In the data rows, 128 means zero.
Here are some points, each followed by its number:
tensor([180.,  99., 156., 141., 145.,  82., 110., 165., 161.,  94., 139., 107.,
        176., 115., 131., 126., 119., 168.,  73., 133., 165., 118.,  81., 146.]) 0
tensor([167., 132., 113.,  92., 129.,  93., 172., 153., 149.,  90., 138., 129.,
        128., 125., 146.,  77., 105., 160., 165., 134., 160., 127.,  87., 136.]) 1
tensor([142.,  94., 164., 182., 130., 136.,  77.,  76., 110.,  96., 109., 141.,
        108., 163., 141., 174., 130.,  82., 155., 117., 149., 136., 164.,  91.]) 2
tensor([168., 166., 127., 122.,  84., 122., 121., 165., 163., 150., 119., 136.,
        104., 129., 104., 155., 114., 137.,  83.,  91., 164., 168.,  79.,  88.]) 3
tensor([172., 163., 149., 166.,  48., 109., 130., 150., 166., 176., 134., 119.,
         92., 137., 124., 157., 131., 169.,  78., 139., 165., 189.,  81.,  83.]) 4
tensor([162., 133., 138., 104., 110., 164., 163., 177.,  90., 149., 101., 137.,
        114., 116., 133., 117., 136.,  98.,  87., 125., 146., 110., 178., 113.]) 5
tensor([175., 161., 145., 132., 133.,  94., 102., 169., 169., 156., 102., 118.,
        104., 122., 129., 178., 168., 101.,  79., 128., 116., 132., 156.,  93.]) 6
tensor([167., 148., 137., 183., 153., 124., 160., 150., 103., 187., 116., 130.,
         94., 114., 118.,  85., 164.,  74.,  87.,  83., 109., 144., 179.,  82.]) 7
tensor([139.,  73., 145., 158., 147., 103., 113.,  76., 127., 104., 116., 129.,
        120., 153., 145., 170., 127., 104., 117., 117., 147., 104., 156.,  93.]) 8
tensor([ 83., 152.,  80.,  90., 141., 121., 163., 102., 127.,  93.,  80., 146.,
        144., 116., 140.,  76., 114., 138.,  78., 135., 138., 112., 171., 176.]) 9
tensor([ 79., 105., 137.,  90., 148., 161., 132.,  74., 136., 121., 149., 134.,
        103., 161., 145., 105., 163.,  88., 175., 150., 117., 125., 110.,  84.]) 10
tensor([138., 129., 156., 163.,  70., 112., 166.,  81., 149., 109., 138., 135.,
         94., 167., 139.,  89., 134., 127., 163., 155., 162., 169.,  85.,  80.]) 11
tensor([126., 134., 104., 174., 135., 129.,  88., 128., 106.,  90.,  74., 139.,
        107., 130., 114., 172., 113., 109., 113., 122.,  87., 143., 180., 144.]) 12
tensor([145.,  89., 162., 129., 109., 172., 156., 124., 124.,  95., 155., 104.,
        164., 114., 126.,  93., 111., 100., 153., 153., 161., 122., 105., 147.]) 13
tensor([ 99., 129.,  75., 116., 105., 168., 167., 143., 165., 149., 127., 138.,
        141., 121., 134., 116., 110., 159.,  82., 148.,  68., 112., 116.,  87.]) 14
tensor([ 85.,  99., 155., 114., 104., 174., 168.,  91., 108.,  89., 143., 119.,
        155., 124., 145., 149., 121.,  92., 163., 150., 153., 120., 156., 179.]) 15
tensor([161., 105.,  70.,  98., 155., 176., 123.,  76.,  77.,  95.,  90., 141.,
        130., 107., 134.,  93., 127., 154., 134., 145., 128., 122.,  87., 115.]) 16
tensor([129., 104., 125., 111., 138., 134., 125., 165., 145., 144., 137., 126.,
        110., 140., 143., 152., 138., 108.,  96., 105.,  97., 110., 171.,  88.]) 17
tensor([ 98., 131., 167., 180., 144., 123., 162., 100.,  72.,  89., 144., 138.,
        112., 119., 143.,  93., 136., 137., 161.,  87., 168., 138., 161., 184.]) 18
tensor([178., 130., 101., 154., 139., 172., 169.,  83.,  71., 147., 135., 141.,
        101., 112., 143.,  94., 170.,  78., 163.,  65., 166., 135., 174., 101.]) 19
tensor([ 76.,  72., 166.,  88., 111., 161., 126., 116.,  99.,  87., 146.,  95.,
        162., 117., 138., 173., 115.,  76., 139., 115., 136., 123., 159., 136.]) 20
tensor([177., 135., 159.,  97., 124., 149., 161., 125., 113.,  84., 150., 136.,
        117., 123., 141.,  91., 114., 164., 148., 143., 166., 144.,  84., 133.]) 21
tensor([ 76., 127., 153.,  99., 114., 152., 101., 113., 115.,  94., 131., 139.,
        167., 129., 142., 128., 131., 111.,  70.,  76., 110., 115., 161., 155.]) 22
tensor([145., 153.,  76., 143., 132., 155., 161., 173., 152., 152., 160., 144.,
        130., 120., 100., 134., 122., 160.,  98., 135., 130., 115., 179., 174.]) 23
tensor([176., 114., 126.,  94., 137., 135., 151.,  93.,  75.,  79., 105., 106.,
        147., 124., 144.,  83., 108., 160.,  87., 153., 146., 108.,  86., 178.]) 24
tensor([ 82., 130., 130., 187., 123., 145., 147.,  88.,  74., 101., 155., 132.,
         89., 122., 124., 151., 135., 141., 164., 150., 155., 177., 130., 144.]) 25
tensor([171., 134.,  73., 108., 134.,  81., 150., 102., 154., 172., 150., 137.,
        140., 132., 130., 107., 137.,  84.,  83., 155., 101., 108., 180.,  90.]) 26
tensor([154.,  92.,  71., 110., 147., 115., 162., 139., 155., 168., 146., 141.,
        115., 166., 158.,  96., 145.,  79., 103., 149., 147., 106., 143.,  87.]) 27
tensor([125., 119., 165.,  90., 152., 116., 130., 168., 172., 178.,  68., 129.,
        132., 113., 149., 146., 113., 162., 152., 137., 167., 113.,  94.,  95.]) 28
tensor([115., 121., 119.,  99., 107., 147.,  83., 151.,  90., 129.,  98., 128.,
        164., 161., 143., 182., 125., 161., 162.,  94., 132., 113., 113., 155.]) 29
tensor([150.,  85., 149., 107., 124., 155., 153., 161., 130., 102., 135., 113.,
        158., 112., 129.,  81., 107., 114., 100., 159., 167., 111.,  94., 123.]) 30
tensor([106.,  93., 136., 178., 102.,  83., 169., 101., 127., 178., 118., 133.,
        107., 115., 139., 115., 131.,  94.,  89., 112., 107., 120.,  85.,  99.]) 31
tensor([170., 157., 159.,  90., 109., 122., 156., 153., 151., 165.,  97., 138.,
        110., 122.,  99.,  98., 151., 112., 105., 153., 161., 114., 179., 123.]) 32
tensor([147., 157., 141., 118., 158., 141., 146., 167.,  91., 135., 129., 136.,
        139., 134., 153., 123., 111., 170., 154., 128.,  82., 124., 107., 126.]) 33
tensor([ 98., 164., 159.,  92., 143., 168., 159., 174., 150.,  96., 152., 131.,
        105., 142., 121.,  84., 125., 154., 139., 139., 163., 147., 120., 108.]) 34
tensor([166., 138.,  93.,  92., 146.,  90., 122., 112., 143., 166., 141., 131.,
        114., 138., 136., 165., 151.,  70.,  70., 138.,  79., 104., 152., 122.]) 35
tensor([ 96., 166., 104., 101., 148., 166., 121., 171., 157., 111., 119., 138.,
        136., 113., 116., 177., 122., 159.,  81., 135., 146., 122., 140., 166.]) 36
tensor([173., 167., 146.,  98., 137.,  87.,  97., 138., 163., 137.,  87., 114.,
         92., 141., 116., 168., 167.,  71.,  98., 149., 135., 130., 153., 127.]) 37
tensor([142., 130.,  79., 139., 120., 121., 159., 149., 161., 180., 147., 133.,
        117., 113., 111.,  90., 129.,  95., 159., 126.,  82., 110., 164., 103.]) 38
tensor([ 92., 124.,  78., 178., 112.,  85.,  86., 121., 131.,  90.,  74., 133.,
        102., 140., 123., 176., 115., 121., 156., 146.,  98., 139., 162., 138.]) 39
tensor([102., 113., 142., 116., 132., 136.,  77., 100., 165., 183., 150., 135.,
        117., 109., 146., 174., 145., 128.,  75., 143., 155., 111.,  81.,  84.]) 40
tensor([154., 109., 168., 183., 117., 148., 116.,  72., 110., 116., 135., 141.,
         95., 177., 147., 175., 144.,  92., 171., 120., 158., 150., 165.,  87.]) 41
tensor([149.,  90., 103., 118., 122., 114., 163.,  75., 112.,  85.,  96., 134.,
        144., 121., 149., 123., 129.,  74., 172., 103., 159., 109., 181., 171.]) 42
tensor([139., 128., 162., 189., 134.,  85., 149.,  83.,  85.,  83., 137., 136.,
        136., 136., 149., 142., 119., 135., 146., 140., 128., 142.,  91., 182.]) 43
tensor([ 76.,  83., 128., 140., 116., 135., 167.,  79.,  81.,  98., 147., 109.,
        153., 149., 146.,  90., 111., 125., 143.,  64., 128., 114., 151., 175.]) 44
tensor([134., 151., 110., 137., 134., 105., 166., 138., 163., 178., 116., 137.,
        103., 117.,  81.,  85., 136., 112., 178., 152., 131., 112., 166., 102.]) 45
tensor([ 81., 154., 119., 184.,  88., 158., 143., 108., 108., 172., 150., 118.,
         99., 125., 148., 116., 148., 102.,  90.,  93., 102., 172.,  96.,  91.]) 46
tensor([ 84., 151.,  82.,  94., 143., 167.,  88., 174., 119., 185.,  65., 140.,
        118., 116., 152., 153., 140., 146., 114., 142., 161., 120., 107.,  84.]) 47
tensor([113., 168., 166., 140., 112., 155., 104., 142., 139., 126.,  87., 139.,
        144., 116., 146., 178., 154., 173., 172., 153., 129., 112., 107., 151.]) 48
tensor([106., 153.,  83.,  96., 142.,  86., 139., 165., 169., 111., 148., 136.,
        123., 153., 135.,  99., 120., 163., 125., 102., 168., 134., 114., 100.]) 49
tensor([ 96., 120., 168., 131., 103., 174., 168.,  77., 121.,  89., 121., 133.,
         99., 169., 149., 122., 146.,  80.,  95., 151., 157., 155.,  99.,  79.]) 50
tensor([ 79., 157., 151.,  83., 146., 168.,  74.,  87., 108., 129., 154., 125.,
        120., 117., 139., 172., 170., 141.,  84., 116., 163., 128., 132., 130.]) 51
tensor([101., 169., 130.,  99., 147., 109., 105.,  81., 166., 155.,  66., 130.,
        101., 113.,  89., 183., 134., 168., 144., 140., 125., 140., 142.,  88.]) 52
tensor([ 91., 142., 146., 107., 153., 137.,  75.,  98., 122., 168., 130., 126.,
        119., 115., 136., 174., 173.,  92., 143.,  74., 131., 120., 118.,  85.]) 53
tensor([ 88., 175., 119., 172., 118., 141., 164., 119., 146., 179., 145., 142.,
        107., 112.,  84., 162., 118., 142.,  84., 154.,  76., 170., 150., 113.]) 54
tensor([140., 165., 141., 185., 142., 158., 124., 173.,  77., 143., 151., 139.,
         99., 119., 109., 141., 127., 157., 177.,  97.,  75., 156., 185., 132.]) 55
tensor([169., 147., 163.,  89., 144., 151.,  66.,  76., 105.,  88., 146., 140.,
        125., 110., 149., 138., 144., 167., 150., 152.,  79., 123.,  92., 179.]) 56
tensor([165., 115., 129.,  90., 146., 162.,  97., 161., 160., 139., 105., 109.,
        160., 124., 146., 181., 114., 131., 161., 129., 155., 113.,  85., 151.]) 57
tensor([167.,  86.,  92., 115., 117.,  80., 100., 109., 162.,  90., 133., 102.,
        184., 125., 107., 162., 114., 133., 157., 142., 147., 136., 100., 167.]) 58
tensor([144.,  91., 162.,  90., 139., 130., 156.,  96., 102.,  78., 106., 109.,
        172., 123., 111.,  98., 110., 106.,  99.,  89.,  92., 121., 115., 156.]) 59
tensor([153.,  90., 151.,  91., 145., 177., 110.,  82., 140.,  90., 156., 144.,
        135., 142., 109.,  81., 143.,  78., 159., 154., 130., 110.,  81.,  86.]) 60
tensor([177., 166., 161., 191., 150., 116.,  83., 171., 105., 151., 148., 137.,
         98., 123.,  82., 165., 126., 113., 155., 118.,  76., 156., 172., 121.]) 61
tensor([170.,  87.,  99., 115., 111., 163., 144.,  78., 111., 129., 151., 136.,
        131., 117.,  94.,  90., 132.,  82., 142.,  94., 112., 109.,  89., 112.]) 62
tensor([146., 165., 144.,  92., 152.,  90., 107., 141., 123.,  97., 158., 139.,
        144., 120., 138., 138., 109., 103., 167., 136., 163., 137.,  99., 181.]) 63
tensor([147., 146., 167., 116., 115., 173., 135., 154., 151., 152., 124., 141.,
        130., 127., 138.,  80., 136.,  71., 137., 155., 159., 105., 166.,  86.]) 64
tensor([166., 117., 161.,  90., 146., 145., 125., 162., 166., 183., 144., 128.,
        113., 139., 141., 123., 179., 107., 154., 104., 111., 114., 137., 140.]) 65
tensor([ 90., 128., 146.,  92., 144., 165.,  79.,  78., 143., 121., 145., 130.,
        115., 161., 145.,  90., 170.,  78., 161., 158., 120., 122., 108.,  88.]) 66
tensor([135., 147.,  81.,  84., 113., 118., 135., 154., 140.,  95., 114., 143.,
        148., 118., 135.,  98., 124., 111., 101., 110., 109., 108., 174., 161.]) 67
New points follow, each followed by the numbers of its two nearest points above, nearest first.
tensor([180., 106., 164., 176., 115.,  71., 101., 114.,  93.,  84., 106., 103.,
        138., 107., 145., 112., 114., 161., 165., 130.,  71., 116.,  94., 151.]) 43 33
tensor([100., 165., 159., 129.,  76., 173.,  78., 171., 128., 138.,  93., 140.,
        136., 113., 138., 145., 147., 154., 151., 145., 154., 112., 171., 172.]) 48 29
tensor([124., 113., 105., 106., 123., 103., 139., 171., 149., 179., 142., 131.,
        100., 170., 149., 122., 142.,  63., 116., 152., 161., 116., 115., 138.]) 27 65
tensor([ 95., 175.,  96., 150., 109., 149., 154., 107., 172., 175., 120., 135.,
        100., 131.,  77., 140., 113., 135., 127.,  94., 126., 166., 126., 107.]) 54 46
tensor([108., 156., 144., 187., 125., 135., 127., 106.,  77.,  99., 147., 131.,
         84., 130., 107., 145., 113., 165., 144., 156., 165., 184., 127., 154.]) 25 43
tensor([ 95.,  98., 107., 125., 148., 115., 117.,  86., 169., 162., 149., 137.,
        114., 121., 154., 146., 150.,  85.,  93., 151., 161., 111., 115.,  95.]) 40 27
tensor([170.,  82., 159., 107., 126.,  91.,  93.,  90., 156., 172., 125., 125.,
        145., 117., 109., 177., 127., 118.,  70., 125., 140., 112.,  95.,  91.]) 40 8
tensor([146., 131., 139.,  99., 101., 153.,  79., 150.,  91., 105., 129., 123.,
        162., 156., 134., 174., 123., 166., 148., 102., 119., 113., 112., 158.]) 29 57
tensor([100., 138., 155., 124., 138., 162.,  97., 170., 167., 156., 129., 139.,
        125., 153., 154., 105., 145.,  73., 140., 150., 167., 113., 132.,  87.]) 64 66
tensor([158.,  83., 109.,  90., 149., 155., 106., 144., 157., 125., 148., 108.,
        173., 129., 125., 181., 111., 153.,  92., 140., 105., 118.,  85., 127.]) 57 58
tensor([149., 144., 161., 117., 137., 128., 100.,  90., 114., 161., 149., 131.,
        112., 113., 141., 148., 170., 103., 164.,  79., 149., 123., 170., 123.]) 53 65
tensor([141., 124., 125., 120., 147., 109., 170., 167., 161., 173., 113., 140.,
        111., 141., 117.,  89., 129., 112., 153., 141., 160., 117., 150.,  81.]) 45 32
tensor([ 85., 136., 168., 108.,  89., 130.,  76., 162., 127., 126., 147., 128.,
        164., 140., 132., 174., 125., 138., 170., 101., 115., 120., 145., 155.]) 29 48
tensor([116., 140., 164., 161., 144., 112., 166., 168.,  88., 138., 154., 121.,
        132., 127., 148.,  85., 110., 164., 153.,  97.,  73., 124., 127., 113.]) 33 55
tensor([164., 172., 113.,  90., 143.,  94.,  84., 161., 149.,  96., 149., 136.,
        120., 115., 107., 173., 114.,  85., 114., 105., 158., 145.,  82., 172.]) 63 57
tensor([176., 144.,  61., 162., 135., 168., 159., 144., 146.,  98., 130., 133.,
        138., 118., 116., 140., 115., 107., 101., 156., 117., 127., 105., 183.]) 23 67
tensor([106., 115., 154.,  88., 124.,  86.,  94., 153., 123., 132., 156., 121.,
        168., 166., 142., 182., 116., 164., 155.,  95.,  94., 124., 126., 157.]) 29 33
tensor([151.,  96., 155., 147., 114., 141.,  75.,  94., 125.,  88., 126., 116.,
        184., 139., 108., 166., 108., 160., 165., 164., 155., 125.,  82., 165.]) 58 57
tensor([117., 111., 153.,  96., 150., 151., 135., 171., 137., 142., 134., 134.,
        161., 110., 137., 122., 114., 119., 172., 123.,  85., 113.,  98.,  84.]) 33 17
tensor([176., 151.,  87., 101., 147., 118., 162., 110., 155., 176., 135., 138.,
        115., 140., 119.,  88., 123.,  89.,  72., 147.,  71., 106., 168.,  85.]) 26 35
tensor([ 83., 138.,  64., 122., 157.,  95., 117., 128., 147., 139., 153., 139.,
        137., 152., 142., 125., 110., 137.,  80.,  99., 168., 112., 123.,  99.]) 49 27
tensor([ 82., 163., 111., 182.,  69., 161., 158.,  86.,  79., 154., 152., 120.,
         88., 129., 132.,  94., 149., 107., 112., 109., 122., 190., 123.,  86.]) 46 25
tensor([120.,  88.,  74.,  93., 144., 166., 159., 167., 173., 148., 146., 107.,
        171., 118., 139., 162., 116., 145., 104., 142.,  70., 116., 102., 103.]) 14 17
tensor([ 89., 148., 101., 115., 140., 112., 168.,  95., 106.,  90.,  74., 137.,
        133., 115., 145.,  89., 116., 150.,  70., 126., 129., 127., 173., 188.]) 9 67
tensor([169., 161., 163., 179., 103.,  87., 150., 163., 100., 161., 127., 140.,
        120., 123., 142., 164., 110., 143., 150., 134.,  71., 151.,  82.,  96.]) 33 61
tensor([119., 163., 132., 179., 133., 157., 117., 122.,  77., 124., 152., 145.,
         94., 114.,  92., 143., 126., 153., 164., 104., 110., 183., 175., 123.]) 55 25
tensor([165.,  80., 106., 135., 111.,  85., 112., 120., 154.,  91., 128.,  98.,
        180., 117., 106., 123., 112., 143., 170., 151., 154., 126.,  90., 170.]) 58 0
tensor([178., 128., 147., 183., 151.,  89., 130.,  90.,  86.,  94., 160., 116.,
        138., 138., 142., 100., 113., 138., 143., 128., 120., 121., 102., 173.]) 43 18
tensor([106., 128., 160.,  86., 143.,  84., 115., 102.,  90.,  96., 152., 115.,
        170., 154., 143., 157., 115., 112., 153., 154., 148., 108.,  81., 179.]) 63 43
tensor([157., 125., 165., 105., 106., 114.,  76., 139., 117., 103., 157., 124.,
        179., 165., 134., 178., 115., 165., 144., 111., 125., 119., 111., 175.]) 29 63
tensor([ 95., 148., 124., 109., 135., 121., 111.,  95.,  82.,  82., 134., 140.,
        140., 128., 154., 136., 118., 109., 156., 153., 166., 139.,  89., 177.]) 63 43
tensor([112., 115.,  97.,  94., 110.,  93., 159., 163., 157.,  91., 152., 120.,
        133., 124., 136., 142., 120., 108.,  84., 141., 157., 114., 177., 165.]) 67 36
tensor([113., 141., 140., 107., 141., 104.,  76.,  81., 164., 155., 140., 135.,
        116., 112., 142., 179., 147., 161.,  82., 158., 138., 131.,  93., 120.]) 40 51
tensor([114., 128., 154., 165.,  91., 124., 144., 108.,  75.,  90., 136., 133.,
         87., 116., 130., 118., 123., 154., 138., 119., 153., 178., 107., 142.]) 25 43
tensor([137., 173.,  97., 180., 126., 108., 160., 105., 160., 179., 145., 127.,
         93., 114.,  55.,  97., 124., 167.,  76., 156.,  71., 159., 170., 101.]) 54 45
tensor([114., 152.,  99., 112., 151., 106., 135.,  81., 139.,  85.,  75., 136.,
        129., 117., 144.,  93., 123., 158.,  78., 150., 160., 131., 127., 163.]) 9 24
tensor([117., 115., 146., 154., 132., 110., 158., 135., 162., 181., 111., 133.,
         92., 132., 138., 101., 147., 104., 164., 152., 163., 133., 128.,  86.]) 45 64
tensor([ 83.,  82., 170.,  96., 121., 156., 130.,  87.,  87.,  86., 142.,  87.,
        160., 114., 132., 166., 115.,  77., 107., 119., 152., 113., 147., 163.]) 20 15
tensor([178., 111.,  77.,  96., 154., 177.,  75.,  81.,  96., 143.,  68., 146.,
        138., 123., 129., 171., 146., 142., 145., 132., 160., 121.,  88.,  84.]) 16 57
tensor([173., 118., 166., 184., 137.,  77., 165., 116., 135., 179., 115., 134.,
         93., 135., 145.,  86., 159.,  84., 117., 112., 153., 144., 156.,  94.]) 7 31
tensor([169., 137., 165., 110., 117.,  79.,  66., 133., 137., 100., 110., 118.,
        165., 143., 153., 178., 113., 137.,  69., 135., 132., 113.,  87., 175.]) 0 58
tensor([ 87., 134.,  79.,  98., 149., 129., 155., 120., 141., 141., 137., 137.,
        137., 150., 128., 105., 118., 142., 117., 109., 147., 112., 146.,  93.]) 49 27
tensor([168., 107., 153., 175., 149., 107., 106.,  79.,  82.,  93., 139., 104.,
        148., 133., 151., 139., 116., 167., 175., 114., 111., 125., 124., 178.]) 43 56
tensor([ 85.,  91., 154., 129., 105.,  88., 158.,  86.,  82.,  95., 136.,  96.,
        171., 144., 146., 112., 114., 144., 134.,  90., 125., 114., 163., 170.]) 44 18
tensor([173., 129.,  97.,  93., 149., 176.,  77., 159., 166., 128., 138., 119.,
        159., 131., 150., 166., 105., 129., 132., 141., 156., 106.,  79., 167.]) 57 36
tensor([132., 138., 146., 117., 142., 123., 136., 139.,  82., 111., 157., 134.,
        154., 164., 153., 149., 115., 161., 117.,  74.,  76., 113., 121., 163.]) 33 29
tensor([160.,  91., 134., 120., 143., 170., 119., 158., 131., 107., 117., 126.,
        163., 114., 117., 101., 123., 112., 139., 144., 155., 107.,  84.,  94.]) 30 13
tensor([ 75., 168., 152.,  95., 146.,  96.,  88.,  94., 177., 182.,  63., 142.,
        126., 114., 111., 183., 130., 172., 175., 133., 153., 119., 125.,  71.]) 52 28
tensor([126.,  85.,  85., 179., 124., 102., 169.,  73.,  84., 149., 121., 134.,
        113., 120., 136.,  84., 121.,  95.,  71., 119., 159., 124.,  79.,  85.]) 31 62
tensor([165., 120., 110., 143., 143., 148., 166., 111.,  80.,  85., 120., 110.,
        134., 123., 142., 111., 113., 162., 105., 143., 163., 118., 113., 186.]) 24 21
tensor([ 96., 168.,  79., 120., 126., 105., 168., 153., 164., 140., 147., 144.,
        102., 137.,  66.,  87., 123., 158., 112.,  87., 166., 163., 137., 132.]) 49 23
tensor([126., 170., 144., 143., 103., 101., 134., 172., 167., 160., 101., 130.,
         98., 137.,  89., 126., 117., 143., 105.,  89., 159., 179.,  95., 101.]) 3 4
tensor([ 93., 135., 143.,  87., 122.,  75.,  73., 166., 144., 141., 142., 135.,
        161., 151., 145., 170., 123., 163., 159., 102.,  87., 107., 127., 150.]) 29 33
tensor([ 83., 106., 157., 104., 140., 159., 135., 103., 119.,  83.,  94., 129.,
        120., 129., 129.,  73., 139.,  72.,  76., 104., 164., 118., 112., 101.]) 50 22
tensor([ 84., 181., 106., 163., 122., 163., 153.,  96., 165., 176., 126., 135.,
        113., 116.,  90., 172., 115., 160.,  93., 150.,  71., 147., 147.,  94.]) 54 14
tensor([176., 136., 109.,  96., 151., 166., 102., 134., 158., 155., 106., 131.,
        142., 111., 140., 179., 111., 148., 177.,  95., 146., 104.,  83., 119.]) 57 28
tensor([173., 152., 157., 164., 145.,  77., 161., 100.,  78.,  87., 129., 127.,
        144., 151., 139., 122., 114., 120., 115., 125., 102., 137., 108., 173.]) 43 59
tensor([ 89., 102., 163., 184., 120.,  83., 145.,  84., 102., 163., 142., 143.,
         94., 122., 143.,  97., 129., 103., 123., 138., 157., 149., 122.,  89.]) 31 11
tensor([160., 154., 163., 106., 113., 154., 140.,  87., 129.,  93., 156., 136.,
         97., 148., 133.,  91., 138., 171., 172., 130., 123., 167.,  84., 116.]) 21 11
tensor([ 96., 145., 165., 124.,  92., 157., 151.,  88., 146., 105., 111., 133.,
        102., 152., 146.,  89., 137.,  80.,  66., 139., 138., 153., 119.,  92.]) 50 46
tensor([147., 114.,  75., 130., 103., 122.,  93.,  84., 108., 145.,  77., 142.,
        114., 117., 141., 142., 124., 167., 128., 154., 156., 140., 107.,  84.]) 16 47
tensor([ 84., 122., 125.,  90., 105., 151., 165., 153.,  83., 106.,  86., 117.,
        142., 124., 137.,  93., 121., 165.,  75., 144., 160., 107., 152., 181.]) 9 24
tensor([ 99., 143., 162.,  89., 138., 161.,  82.,  89., 107.,  95., 149., 134.,
        118., 119., 151., 110., 153., 137., 163., 150.,  84., 121., 105., 165.]) 56 66
tensor([174.,  92.,  81.,  98., 101., 112., 133., 116., 126.,  91.,  90., 120.,
        152., 108., 143., 144., 123.,  75., 165.,  91., 114., 114., 159., 162.]) 42 67
tensor([171., 124., 136.,  97., 146., 157.,  77., 172., 171., 164.,  96., 129.,
        151., 107., 148., 186., 117., 165., 167., 118., 161., 108.,  87., 122.]) 57 28
tensor([170., 133., 147., 171., 124.,  92., 169., 166., 165., 176., 128., 131.,
         86., 148., 116.,  83., 160.,  75., 159., 146., 151., 145., 162.,  97.]) 45 38
tensor([ 94., 145., 146., 128., 151., 175., 170.,  94.,  98., 104., 136., 142.,
        102., 160., 124., 149., 149., 106., 109., 143., 111., 153., 141., 111.]) 50 10
tensor([122., 163., 167.,  93., 146., 148.,  77., 127., 154., 181., 123., 113.,
        111., 118., 151., 182., 179.,  87., 168., 135., 163., 115., 132.,  80.]) 53 65
tensor([151.,  71., 151.,  93., 126.,  88., 162., 143., 156., 132., 152., 108.,
        144., 109., 106.,  96., 112.,  89.,  79., 147., 107., 113.,  81.,  83.]) 30 31
tensor([164., 125., 165.,  96., 150., 144., 137., 155., 166., 179., 146., 125.,
        104., 147., 147., 100., 181., 117., 163., 107., 125., 122., 166., 121.]) 65 64
tensor([159., 145., 113., 160., 102., 173., 174., 129., 161., 169., 139., 126.,
        129., 116., 140., 160., 117., 154., 109., 148.,  70., 130.,  89.,  90.]) 14 54
tensor([ 84., 124., 154.,  87.,  87., 109., 100.,  78., 125.,  93., 134., 123.,
        127., 108., 136.,  90., 138., 155.,  81., 146.,  79., 105., 133., 179.]) 22 9
tensor([ 87.,  95., 138., 138., 114., 115., 160., 129.,  67., 121., 129., 108.,
        144., 143., 148.,  84., 118., 129., 112.,  64.,  78., 111., 160., 150.]) 44 22
tensor([125., 172., 164., 159.,  98.,  80.,  96., 169., 169., 165., 126.,  99.,
         85., 124., 132., 183., 173., 100., 106., 132., 107., 154., 119., 111.]) 6 37
tensor([169.,  70., 151.,  89., 150.,  96., 144.,  68., 122.,  83., 108., 108.,
        176., 115.,  87., 102., 115.,  91., 162.,  98., 119., 116.,  91., 146.]) 59 62
tensor([155., 144., 118., 185.,  57., 167., 165., 150., 164., 173., 156., 141.,
         99., 121., 133., 147., 121., 171.,  72., 152., 104., 171.,  85.,  92.]) 4 54
tensor([129., 139., 146., 111., 123., 141., 158., 121.,  92.,  87., 147., 127.,
        120., 117., 145.,  84., 118., 156., 161., 144., 161., 142.,  82., 138.]) 21 1
tensor([174., 145., 161., 141., 145.,  88., 151., 162.,  85., 101., 150., 136.,
        150., 143., 143., 139., 114., 143., 129., 119.,  68., 129.,  99., 157.]) 33 43
tensor([165.,  93.,  76.,  88., 148., 178.,  67.,  74.,  93., 107., 112., 140.,
        148., 120., 102., 143., 134., 121., 171., 135., 130., 108.,  96.,  99.]) 16 62
tensor([136., 131.,  66., 151.,  76., 156., 150., 166., 172., 133., 130., 136.,
        129., 134., 132.,  90., 112., 173.,  85., 135.,  84., 140.,  97.,  89.]) 14 38
tensor([160.,  81., 135., 115., 142., 147., 144., 108., 103.,  98., 148., 127.,
        147., 113.,  83.,  90., 135.,  86., 153.,  75., 145., 107.,  81.,  97.]) 62 60
tensor([ 98., 151.,  70., 182., 141., 158., 116., 169., 140., 123., 149., 130.,
        103., 111.,  81.,  98., 114., 169., 142., 153., 135., 143., 180., 175.]) 23 36
tensor([ 83., 116., 161., 168., 104., 173., 151.,  77., 103.,  95., 116., 138.,
         96., 167., 145., 149., 143.,  74.,  80., 122., 162., 164., 127.,  80.]) 50 41
tensor([ 85., 165., 150., 174.,  82., 170., 167., 127.,  97., 141., 142., 112.,
         98., 141., 124.,  86., 144., 103.,  79., 114., 104., 191., 142.,  76.]) 46 50
tensor([129., 116., 150., 100.,  90., 133.,  77., 136.,  99., 112., 127., 121.,
        170., 168., 135., 170., 118., 165., 161., 103., 138., 119., 119., 171.]) 29 57
tensor([ 94., 163., 109., 142.,  71.,  81.,  74., 168., 169., 144., 118., 141.,
        155., 124., 121., 179., 137., 171.,  87., 148., 153., 117., 167., 172.]) 36 23
tensor([ 90., 115., 120.,  97., 145., 160., 159., 125., 138.,  90., 130., 123.,
        123., 150., 142., 166., 118.,  95., 158., 153., 155., 115., 169., 164.]) 15 20
tensor([146., 119., 156., 146., 147.,  86., 162.,  69.,  71.,  91., 144., 109.,
        148., 151., 147., 116., 122., 120., 164., 138., 142., 118.,  89., 159.]) 43 24
tensor([161., 106., 155., 117., 121., 108., 104., 154., 159., 180.,  77., 135.,
        127., 115., 138., 177., 120., 134., 149., 150., 150., 122.,  88.,  97.]) 28 57
tensor([142., 155., 130., 179., 152., 111., 167., 153., 160., 168., 117., 139.,
         97., 127.,  82.,  88., 152.,  99., 168., 142., 111., 128., 175.,  81.]) 45 38
tensor([155., 113.,  78.,  96., 148., 172.,  81.,  81.,  85., 107.,  82., 138.,
        145., 118., 119., 166., 131., 162., 167., 142., 133., 103.,  90., 121.]) 16 29
tensor([152., 141.,  84.,  88., 134., 117., 164., 106., 169., 174.,  96., 131.,
        109., 117.,  88.,  93., 130., 157., 145., 125., 153., 108., 168.,  99.]) 45 32
tensor([174., 154., 154., 116., 121., 113.,  72.,  85., 105.,  94., 149., 128.,
        115., 115., 153., 170., 139., 166., 112., 151., 137., 158.,  90., 146.]) 56 63
tensor([ 96.,  99., 140., 123., 142., 159., 166.,  75., 115., 120., 140., 134.,
        101., 161., 151., 145., 140.,  71.,  87., 149., 122., 122., 122.,  92.]) 50 10
tensor([ 87., 142., 151., 109., 116., 145., 167., 163., 147., 139., 128., 134.,
        109., 133., 150.,  88., 139.,  79.,  84., 120.,  73., 133., 147.,  87.]) 17 14
tensor([102., 169., 162.,  91., 156., 169., 131., 149., 141., 139., 139., 122.,
         97., 118.,  92.,  93., 135., 153., 162., 146., 156., 146., 167., 115.]) 34 45
